which system made each run
Z_871, trace 1 (10 x 20)
[[  1  -6  10  20  15   4 -22  17  -8 -12   0   5  14  15  20  10   6 -11
    1 -37]
 [ -8  -6  -5  19  -5 -15 -12  -4   5  -5  10   9  -9  -4  27  37 -10  -8
    7 -22]
 [-23   1  -6  20 -22  -1  -3 -16  14   5  12   9 -15   4  -2  32 -14  14
   -4  10]
 [ -9   3  -6  -7 -20  14  -1 -17  -6  18   6  -3  -1  18  -9  12 -10  32
  -27  11]
 [ 15  10   4 -32  -7  -2  13 -11 -11  32  -6 -14  -3   2  -3  -1 -11   9
  -16  11]
 [ 12   7  15 -14  18  -1  20  -8  -6  28  -5 -14  -5   4  -7 -19  -5 -16
    9  23]
 [  6  -7  10   3  31   9  15 -12 -16   1   6  -3  14  -1  -1 -24  18 -12
   12  16]
 [  7  -3  -8   2  20 -12   7  -4 -17 -20   4   6  18 -29   6 -13  30 -10
   11   5]
 [ -3  -2 -20   4   5 -20  -3  17   9 -31   0  13   6 -27  -6 -13  19  -4
   18   9]
 [ -8 -10 -12  -1 -13   7  -8  23  22 -33  -4  19   6  -6 -13 -12  11  14
   15 -11]]
Z_185, trace 2 (10 x 20)
[[ -3   3  41  13  16   8  -1   6  -2  24  -9 -11 -11  26  25   6  -5 -43
   33 -12]
 [ -9 -14  30  38  10   9  16 -17 -17  -2   5   8  10  15  -3  12  27 -27
   17  22]
 [-17 -12 -24   3   7   7  20 -38 -31 -20  14   8  -2 -10   5  14  27  -3
    4  30]
 [-12   0 -25 -28 -12   4  21 -27   0  -4   4   4 -32 -34   0  -7   2   5
   13  21]
 [-11  11   2 -18 -23   8   1  15   8   6 -10   9 -21 -30 -24 -29  12  20
    3   1]
 [ -5   0  -4 -14  -1  16 -24  36 -12  -8 -12  14   0  -5 -16 -25  15  16
   -1 -29]
 [ 15 -15 -12  -2  12  -4 -13  32   4 -21  -7  14   0   4  -3  -5  -7 -18
   13 -40]
 [ 12 -14  -6  30  -1 -24  -3  19  17 -19   4  17   3   9 -15  20 -19 -18
   -2 -12]
 [  7 -11 -10  25 -10 -13  -3 -15   7  -1  17  11  16   6  -3  34 -16  14
  -29  -6]
 [ 19   4  -2 -10 -15 -15   4 -26   3  13   7 -13  12  -8  26  26 -14  13
  -27  -8]]
Z_154, trace 3 (10 x 20)
[[-17  -5   3  24 -12  29   1  11 -10 -20  -7  14 -13  17 -38  -7  16  -8
  -22  13]
 [ -5 -19 -33  -3   4  26 -10 -13  -6  -8  16   5  -4  30   1  19 -26  23
  -21 -23]
 [ 33  -5  17   3 -26   2   3   1  17  -6  -7   2   8 -20   6   2  -7   1
  -29 -50]
 [-12  34  14  25  -7   1 -21  32  22   0 -11 -12  -7  17 -18 -13 -10  -8
  -29  13]
 [ -7   6 -12  -4  12 -19 -17  -9   5  32  19 -10  12  26  25  35 -34  25
    2   3]
 [ 36  11  26  -2 -16 -40  21 -14   6  10  -4  -9  29 -38  18   5  16  -4
   -9   1]
 [-18  34 -10   1   6 -19   5  16   8  -2  -9 -10 -14   0 -28 -23   6 -14
    1  70]
 [-10 -21 -29 -33  24  -7  10 -27  -7  31  24   7   1   1   9  12 -18  31
   47  14]
 [ 31 -19  18  -8  -1  -3  27 -11 -10 -14  -6  15  25 -56  -4 -33  47  -2
   14 -16]
 [-27   7 -25   7  31  23 -11  37  -9 -36 -11   7 -27  19 -38 -41  14 -32
   16  31]]
Z_442, trace 4 (10 x 20)
[[-19 -28 -10  -8   0   9 -10 -16 -32  13   9   7  -3  57  29  61 -12   2
   22 -11]
 [ 24  -9  16 -12 -46 -30  41 -43 -18  22  -5   2   4  -5   4  50  11  -4
  -14  25]
 [-24  34 -29 -12 -12 -19  -4   8 -28  13  -7  -2 -33  -5 -40  -1   7  11
  -34  64]
 [ 11 -13 -20 -43  29  44  13 -16 -18  37   7 -10 -19  28 -23 -34 -33  22
  -14  -5]
 [ 59   3  37   3  22 -19  31  -7 -10  26  -5  -7  24 -41 -12 -40  10 -18
  -20 -16]
 [-23  19 -17  41  60 -28 -28  42  -7 -14   9  17  -6 -21 -29 -34   8 -22
   21  20]
 [ -6 -56 -20   9  36  45   7 -23  17 -20  30  20  22  22   0 -11 -14  17
   47 -30]
 [ 34 -20   9  15 -37 -32  17 -17  26 -43   2  18  46 -61  18  10  38   8
   -2 -25]
 [-50  23 -47   7 -27 -25 -44  53  30 -41  -4  21 -34 -17  -9  16  -6   7
   12   7]
 [  0 -36   3 -26 -47  66   0 -10  45   0  -4  -4  -9  62  10  20 -42  25
    5 -47]]
Z_977, trace 5 (10 x 20)
[[  5 -10  14  10  24  11  -6  20 -51   9  -6  16  -2  11 -21  -7  22 -17
   -7 -22]
 [ 10 -17  -8  27  33 -16  -1   8 -29  -2  10  20   5  15 -20  15   0 -22
   -3   1]
 [  0 -22 -17  36   2 -11   4 -14   4 -12  19  25   2   3 -23  26 -10   1
  -10   2]
 [ -8   5 -15  22 -21  -5 -11   1  17  -6   8  11 -10  -7 -20  12 -17  18
  -33   1]
 [ 11   8 -20 -20 -18  -1  -9   5  14   6  -2  -6  -9   4  -5   3 -27  20
  -31 -11]
 [ 24  -5  14 -25 -20   8   9  -3  11  24  -9  -7   5   9   3   3 -16  13
  -11 -25]
 [ 14  12  37  -1   1   1   5   1  10  31  -6 -17  14  14   4  -7  -6  -1
   -2   2]
 [  6   7   7  -1  22  -6  10 -21   4  12   7 -21  19   8  21  -2  -4  -4
    6  23]
 [ -3  -1   4   4   1  -7  17 -29   8  -6  10  -2  13 -30  18  -3  16   4
   15  15]
 [-21  13  -4   0   0  -7  -5   6   8  -8  -2   2  -2 -32  -2 -21  20  11
   15  19]]
Z_619, trace 6 (10 x 20)
[[ -6  -6  22 -24   8  27   9 -13  -9  36  -2 -17  11  46  13   0  -4  11
   25  14]
 [ 17  -6  13 -16   2   9  25 -40 -41  11   1 -10  14 -17  21   1  31   1
  -17   3]
 [-10   5 -14  -5  15 -21  23 -17  -9  -9   0   0 -24 -21   5   0  12 -36
   31  46]
 [-32 -24 -22  -2  34  32  -5  -8 -17   5  19  21 -21   4  -8 -11  -2  11
   38  -7]
 [-11  -1 -15  -1  -5   3 -13   3 -39 -16   3  22   0 -44 -10  -8  42  25
  -24 -19]
 [ -4  12 -31 -13 -14 -35 -12  46   4 -31 -21  16 -30 -11 -17   3   3 -26
   12  11]
 [ -1 -33   1   6  -9  27 -15  32  16  -5  -3  29 -11  30 -20   7 -20   4
   18 -53]
 [  9   5  28  35 -42   6 -11   8  -3 -15  -8   9  21  -3 -14  14  23  12
  -58 -25]
 [  8  30  -5   6 -19 -28  -8  19  29 -11 -15 -27 -16  34   9  28 -35 -38
  -25  24]
 [ 16 -18  27   8   6  27   6 -26  29  47  18  -8  -1  35  14  12 -58  10
   -2 -39]]
Z_185, trace 7 (10 x 20)
[[ 28 -11  16 -40  -6  -4  22 -15 -10  31 -13  -9  12   7  17   8  -1   1
   18  -4]
 [ 14  10  16 -14  -7  -6  20  10  -9   7 -23 -11   4  22 -20 -10  12 -22
   -1  40]
 [-18  -3 -14  -2  22  34   1  -6 -22   3   7  -4  -9  29 -23 -17  -1   3
  -13  26]
 [  2  -6 -12  -5  21  32  16 -22  16 -25   9 -10  -8 -20   9 -40  -1 -11
    7  -3]
 [-21  27  -5  16   4 -15 -11  18  17 -20  -1   2 -12 -38  -4 -26  15  -9
    7  18]
 [-36  -6 -13   6   9   6 -30  17  -2   8  14  25  -6 -11  -7   1   1  35
   23 -19]
 [ 19 -26   1 -14 -16  -2   2   8  24 -22  -5  16  24 -15  14   3   9  10
   32 -43]
 [  7   8  -7   5 -31 -39 -13  37   9 -24 -19  11   6  12 -10  37   6 -14
   -6   7]
 [ -4 -20 -11   5 -15  11  -9  -7  -8  18  11  12 -10  44  -8  47 -32  18
  -24 -20]
 [ 45  -9  21  -2 -22  11  26 -34  14  -3  -3 -19  13   0  23  11 -12 -15
  -34 -28]]
Z_977, trace 8 (10 x 20)
[[ -2 -13  12   7   5   6  11  -4  34 -14   3   5  -1 -15  15 -16   0 -15
   44 -10]
 [-42  11   7  15   3  25 -22   2   1  -4   7  -3  -3   2  14  -6  16  14
   11   0]
 [ -9   7 -20 -17   1  -9 -12   3 -30 -14  -3  -3 -10  -7  25  17  16  -4
   -4  -7]
 [  6 -15   0 -14 -10 -12  10  11  -6   2  -9  20 -22 -10  -6  13   1 -20
   27 -12]
 [-19  -4   9  10  -4  16   1   9  -1  10  -6   9 -13  27 -23   2  -4  -4
    9  11]
 [  1   3 -12   2   0  13   4 -15 -20 -12   2  -9  -4  19   1  10   3  -8
  -32  12]
 [ 24  -4  -2   2  -2  -8  15  -9   1  -7   0   2 -13 -22  -3  -1  -8 -21
  -14 -10]
 [ -5   1   2   8  14   9   0   3  12  17   9   5 -11  -7 -18 -20 -16   8
    4  -3]
 [ -4   0  -4  -6   6  11  -7 -12 -17  10   8  -3  12   4   0  -2   4  29
  -18   0]
 [ 21   2   4  -4  -6 -22   5   3 -10   4  -7   3  14 -17  -2   4  13   0
   -8  -2]]
Z_154, trace 9 (10 x 20)
[[  0  -1 -22  -5   9 -19 -20   4 -40 -27   0  -4  26  23  37  41  23  -6
   -9  -7]
 [ 33  -6   4 -25 -38 -19  27   1   5 -13 -26  -4 -19   9  10  30  -6 -42
    2  -3]
 [-24   7  21  -1 -44  27  13  -9  22  17 -10  -2 -14  22 -21   5   2  20
   -4  33]
 [-10   6 -15 -21   3  25  -8 -26 -14  12  15 -20  19   7  15  -5  -1  46
  -33   4]
 [ 35  17  -1 -26  16  -9   8   0  -3   8 -10 -20  -8 -34  15 -28 -11 -16
  -18 -19]
 [-11  16  24  16  18  -9   0  18   5  33  -5   2 -25  -4 -21 -21  -8 -21
   23  15]
 [-19 -16   1  23  29  -5  -2 -17 -27  20  23  16  18   5   0  15  12  16
   17  10]
 [ 25 -18 -15   5   8 -17  17 -12 -23 -32   2  13  10 -24  -2   7  23 -20
   -8  -4]
 [ -5 -12 -21   2 -10   5  10  16  11 -24  -8  19 -32   3 -34  -4  -8 -22
   11  13]
 [-17 -27  -8   0 -13  28  -8  -3  12  -1  11  21   4  14 -11   9  -6  35
   14 -23]]
Z_871, trace 10 (10 x 20)
[[  8  -3  18 -23   3   0  17   8 -56  25 -23   8   0  12 -28  -6  38 -13
    9  23]
 [ 26 -22 -27 -15  38 -13  23   3 -38 -20  -3  13  -1   4 -18 -10  11 -41
   17  16]
 [ 14 -26 -18  13  12   8  27 -16   5 -49   7  22  -4 -38 -10 -24  20 -29
   14  -5]
 [ -2   9  -8  33  -8   0 -11  23  15 -55  -6  12   7 -31 -18 -25  31  -7
  -25  -3]
 [  1   3 -28   4   2  -6 -39  47  23 -30  -1  14   8  -6 -14 -17 -12  19
  -14 -39]
 [  9 -12  20   1 -34   0 -17  27  38   6 -11  16  -7   0   3  12 -21  10
   12 -62]
 [ -5   6  33  28 -35  -3 -16  20  19  14 -12   0  -4  47   4  46 -18 -12
  -11 -15]
 [ -1  -8 -10   8   5  14  -8 -24  -4  19  19 -13  -2  59  21  46 -45   4
  -24 -11]
 [  3   2  11  -3 -12   6  23 -63  -5  36  21 -18 -17 -10  35  30 -25   9
  -26   1]
 [-15  40  15   8   7 -12  16 -32 -15  46   9 -27 -10  -7  -5  -5   0   8
  -26  65]]
Z_631, trace 11 (10 x 20)
[[-11  -5 -38 -18   9  -1  -3   3 -10 -19   6  15 -20 -29  -7 -15   4   9
    7  -7]
 [-18 -15 -27  -4  -5  11 -16  24   7 -20   0  27 -17  -1 -14   0  -3  10
   21 -23]
 [-15 -13  -4   9 -25  19 -17  18  -5 -28  -7  17  -8  17   0  22  10   1
   -5 -29]
 [ -1   8  -2   6 -23  -2 -17  19  -1 -16 -13  -5 -14  22  14  32  -8 -21
  -23 -18]
 [ 11   9  11  10 -17  -1  -2  -4  23  12  -2 -16  -9  29  16  30 -35 -12
  -24 -13]
 [  9  13  26   9 -23   4  10 -24  13  32   2 -17   3  12   1  16 -18  10
  -37   7]
 [ 11  25  20  -8   1 -19   7  -8  -7  49  -2 -18  13   5 -10  -2  -7  18
  -20  33]
 [ 16  -1  20 -11  25 -20  17  -7  -8  48   5  -4  27   3 -13 -11   0  14
   21  25]
 [ 11 -13  15   2  23 -11  27 -12 -20  13   2  13  26 -20 -19 -23  34   0
   29  28]
 [  4  -7 -17  -3  41  -6  12   6 -16 -29   3   8  13 -22 -14 -37  32 -17
   24  26]]
Z_442, trace 12 (10 x 20)
[[ 27   4  51  19 -12  11   7  34  45   5 -24  -4  11  20 -28 -33  -9 -24
    1 -15]
 [ -3  14   3  26  25   6 -28  32  -7 -41  -8 -18  31  37  15  -5  22 -23
  -18   1]
 [ -7 -11 -22   1  24   0  -2 -32  -2 -18  21 -13  -6  16  58  34 -18 -22
   23  -7]
 [-13  -1  21  16 -35  -5  28 -50  17  11   9   1 -12 -29  19  27  10   2
   10  23]
 [-41  27  -4 -11 -27   7 -17   8 -15  12  -5   2  -9 -11 -17  -4  28  42
  -19  31]
 [  9  -6 -10 -56   3  18  -5  14 -19  35 -11  -3 -10  18  -2  -9 -14  21
    7 -26]
 [ 48  -2  34  -8   1 -26  27  12  -4  22 -23   1   5  -7 -13 -10   2 -36
    9  -7]
 [-13   9 -10  29  30  -8  -5  26 -15 -25  -4   7  -5  12 -30 -17  18 -33
    1  36]
 [ -1 -33 -31  -1  30  38   8 -33 -14 -23  25   4   6  13  10  -3  -5   4
    4 -14]
 [ 20  -8   6  13 -17 -18  19 -30   7  -9  12  11   5 -60  15   5  14   4
   -8 -22]]
Z_631, trace 13 (10 x 20)
[[-24   0   3  13   9  35   6 -24  40 -19  17 -10   4 -23  15 -40   5  15
   20   8]
 [-34  15 -26 -28  -6  21 -16 -12 -16 -14   5  -7  -6 -26  24 -10  28  32
   -3   4]
 [-22   0 -28 -35  -8 -13 -15  22  -5   1  -8  11 -32  -2  14  17  -8   2
   38  -7]
 [-23 -23   5   5 -26  27   4   2  14  -4  -4  17 -22  33  -5  25  -7  -6
   29  -8]
 [ -9   5   6   2 -25  27   0  -5 -23 -15 -12  -9 -13  32   0  20  14 -15
  -33   6]
 [ 19  12  -3 -19   7  -6  -1   2 -11  17  -9 -22 -18  26  11  13 -33 -24
  -26  -7]
 [ 20  -9  25   8  -4   5  18 -23  11  39   9   1 -11   3 -10   3 -33   0
  -11 -14]
 [ -3  14  21  17   1   1   7  -9 -16  30   5   0   6  -8 -29 -14  14  18
  -31  23]
 [  9   6  -7  -4  40 -25  -7  12 -27  27   7  -1  25   4 -11 -10   1  10
    2  16]
 [ 18 -31   4   3  18 -20  18  -8  -6   5  10  24  22 -20  -7   1  14  -1
   34  -7]]
Z_619, trace 14 (10 x 20)
[[ 18  14  12 -32   8  -7  11  11  11  39 -11 -13 -12  -5 -12 -29 -22  -3
    9   9]
 [ 19  -6  32  -3  26   7  13   7 -10  22  -6  -2  22   3 -12 -32  16  -7
   18  -1]
 [  9  -3  -2   7  29  -4   8  -2 -20 -27   0  -7  28   0  10 -13  32 -21
    4  17]
 [ -5 -17 -35  -1  19   4   3 -14   4 -41  14   3  -2  -5  18   1   0 -15
   18   1]
 [-24 -12 -19   6 -11  16  -7 -13  14 -21  16  18  -9 -29   5  -4   9  26
   10 -14]
 [-27  20 -11 -11 -28  -1 -21  24   8 -11 -10   5 -12 -17  -5  -2  14  23
   -5   5]
 [  4   4   1 -30 -23   1 -14  35   5   6 -24   3 -19  18  -1   5 -11  -3
    6 -27]
 [ 21 -11  36   9 -28   3   7  12   2  11 -13   9   4  12  -5  15   6 -12
   -9 -34]
 [  2  10  24  29 -14  -7   6  -3   2  -1  -7  -9   9  28   2  28   1 -25
  -19  19]
 [  3  -2  -4   8  12   8   5 -28   3  16  16 -17  -5  33  20  25 -33  -9
  -14   3]]

runs to name
trace 15 (2 x 20)
[[  2 -19 -19 -21  15  23  -2 -16  -7  -6  12  -2   5   8  27   2 -10  12
   12 -30]
 [ 18  -2  22   8 -23 -25  17 -10  14   3  -3   4  -1 -35  10  12   9 -12
    9 -10]]
 | Z_442
trace 16 (2 x 20)
[[-19  22   0  -7  -4  -8 -10  11  -1 -11  -4 -11  26   4   6  -9  31  17
    4  38]
 [ 10  -5 -24 -26  -3 -14   5   7   4 -42  -9  -1  13  -5  16   0  19 -10
   18   9]]
 | Z_977
trace 17 (2 x 20)
[[-15  11 -13   0   3  -4  -4  14  32 -14  -1  -3  -2   2  -8 -19  -6   1
   19  29]
 [ -7 -11 -19 -17 -12  30  -3 -13   5 -29   3  -4   8   7  14  -4  11  20
   -5  -7]]
 | Z_977
trace 18 (2 x 20)
[[-20  11   9  25   8  -9  -3 -18   7  16  18   5 -13 -26   9   3  -2   4
    9   5]
 [-11   9 -15   9   9 -25  -8   3 -22  -3   8  12   0 -30  -1   6  19   4
   -1   8]]
 | Z_154
trace 19 (2 x 20)
[[  4 -36  27   7  -6  -5  19   2 -23   2  -9  30  10  13  -7  27  29 -23
   49  -9]
 [-20 -20 -10  25 -10  15   5 -18 -33 -30   7  15   5  26  -8  34  31  -6
  -14  23]]
 | Z_619
trace 20 (2 x 20)
[[ 12  -1  27  -4 -33 -28  22  -7  25  27 -10   3   4  -8  -8  17  -4   0
   21  19]
 [ -1   0   2   3   5   6   7   3   6  -3  -4 -11  27  49 -16  -2   1   3
   -2  42]]
 | Z_871
trace 21 (2 x 20)
[[-12 -19   9  15  24  14   8 -19   1  22  20  12  -3   5   1   0 -11   2
   31  -3]
 [  9  -9   8   2 -10  -4  21 -16  10 -21   0   3  26 -22   3 -10  29   3
   12  18]]
 | Z_185
trace 22 (2 x 20)
[[ 17   6  -9 -13  -1   5  12  15  -4 -17 -18  -6 -18   4 -16 -19   0 -29
  -16  11]
 [  3 -11   9  18  18  23   3   4  12  -8   4   6 -17   3  -4 -18 -12 -25
    7 -23]]
 | Z_619
trace 23 (2 x 20)
[[ 27   9  24  16  -6 -45   1  33   5   5 -16  15   7 -29 -15   0  12 -25
    7  -9]
 [ -3 -13 -11  14  14 -18 -15  15 -36  21   8  25  16  25 -31  29  -1  24
  -11   1]]
 | Z_185
trace 24 (2 x 20)
[[ 16  -5 -28 -26 -12 -32   2  28 -14   1 -20  13 -28  24 -27  28 -22 -23
    1   8]
 [ 22 -22   2   8 -11  23  16 -12  10  15   6  11  -4  26 -39   1 -30   8
  -33 -13]]
 | Z_185
trace 25 (2 x 20)
[[ 38  12  40 -10 -33  22  25   3  21 -12 -31 -20  -6 -10   3 -29   9 -34
  -27 -17]
 [ -3  44  22   4  27  17 -14  13  17  19  -4 -38 -14  -9  14 -50 -18 -15
  -23  -5]]
 | Z_631
trace 26 (2 x 20)
[[  4  16  55  15   2  -7 -19  12  -8  43  -5  -7  28  -8  22  -3  15  13
   -3 -34]
 [-15   7  11   5  22 -39 -21  35 -18  24  -4   9  13  23   4  23  10  -8
   41  16]]
 | Z_442
trace 27 (2 x 20)
[[-45  18  19  20  -2 -19 -34  13 -13  57  10  16  -4   3   1  33  -2  37
   12  -2]
 [ 26 -40  28 -28 -10  18  17 -22  -7  17  -3   7  42  11  27  13  15  20
   32 -39]]
 | Z_185
trace 28 (2 x 20)
[[ 20  -9  15  18  -7  -6   0   9  12  -8  -5  13  -7 -11   6  11  -7 -24
    2 -40]
 [-10  15  10  40  -7   5 -10   2  19 -15   5  -3  -3  -3   1   0  -3  -9
  -27  -1]]
 | Z_631
trace 29 (2 x 20)
[[-20  -1 -17   0   4   3  11 -26  36   7  20  -3 -12  -5  -2  -7 -27  18
   22  30]
 [-17   7  -2 -18 -29  26   2 -24  -3  -2   0  -6   4 -20   8  -9  22  39
  -21   8]]
 | Z_977
trace 30 (2 x 20)
[[  2 -20 -10  12  14   1  -4  33  39 -22   0  26   5  -8 -27 -28 -11  -3
   36 -18]
 [ 13 -26   1  16 -12  17  -4  13  36 -51  -2  11  33   8   1  -6   8   1
    8 -31]]
 | Z_442
trace 31 (2 x 20)
[[ 29  -9   8 -17  -3 -30   2  42   8  23 -14  32   9 -30 -46 -26   2  13
   21 -20]
 [ 18 -18 -12   6  15  -5 -11  55  17 -30 -13  24  15  26 -46 -24  -4 -15
   18  -9]]
 | Z_442
trace 32 (2 x 20)
[[ 17 -13 -23 -10  25   5  13  27  -2  -2  -5  17  -9  11 -64 -41 -12  -7
    1  18]
 [ 15 -31  -8  15  12  36   7  -9  -8 -21  11  14  37  22 -32 -16  11  26
  -31 -16]]
 | Z_977
trace 33 (2 x 20)
[[-14  -5  23   9 -24  70   0 -26 -16   1  -1 -15  -2  48   4   9   4  15
  -50 -16]
 [ 17  31  -6 -21   8 -12  -9 -14 -44  27  -3 -30 -19  -1  33  20 -15 -13
  -53 -12]]
 | Z_871
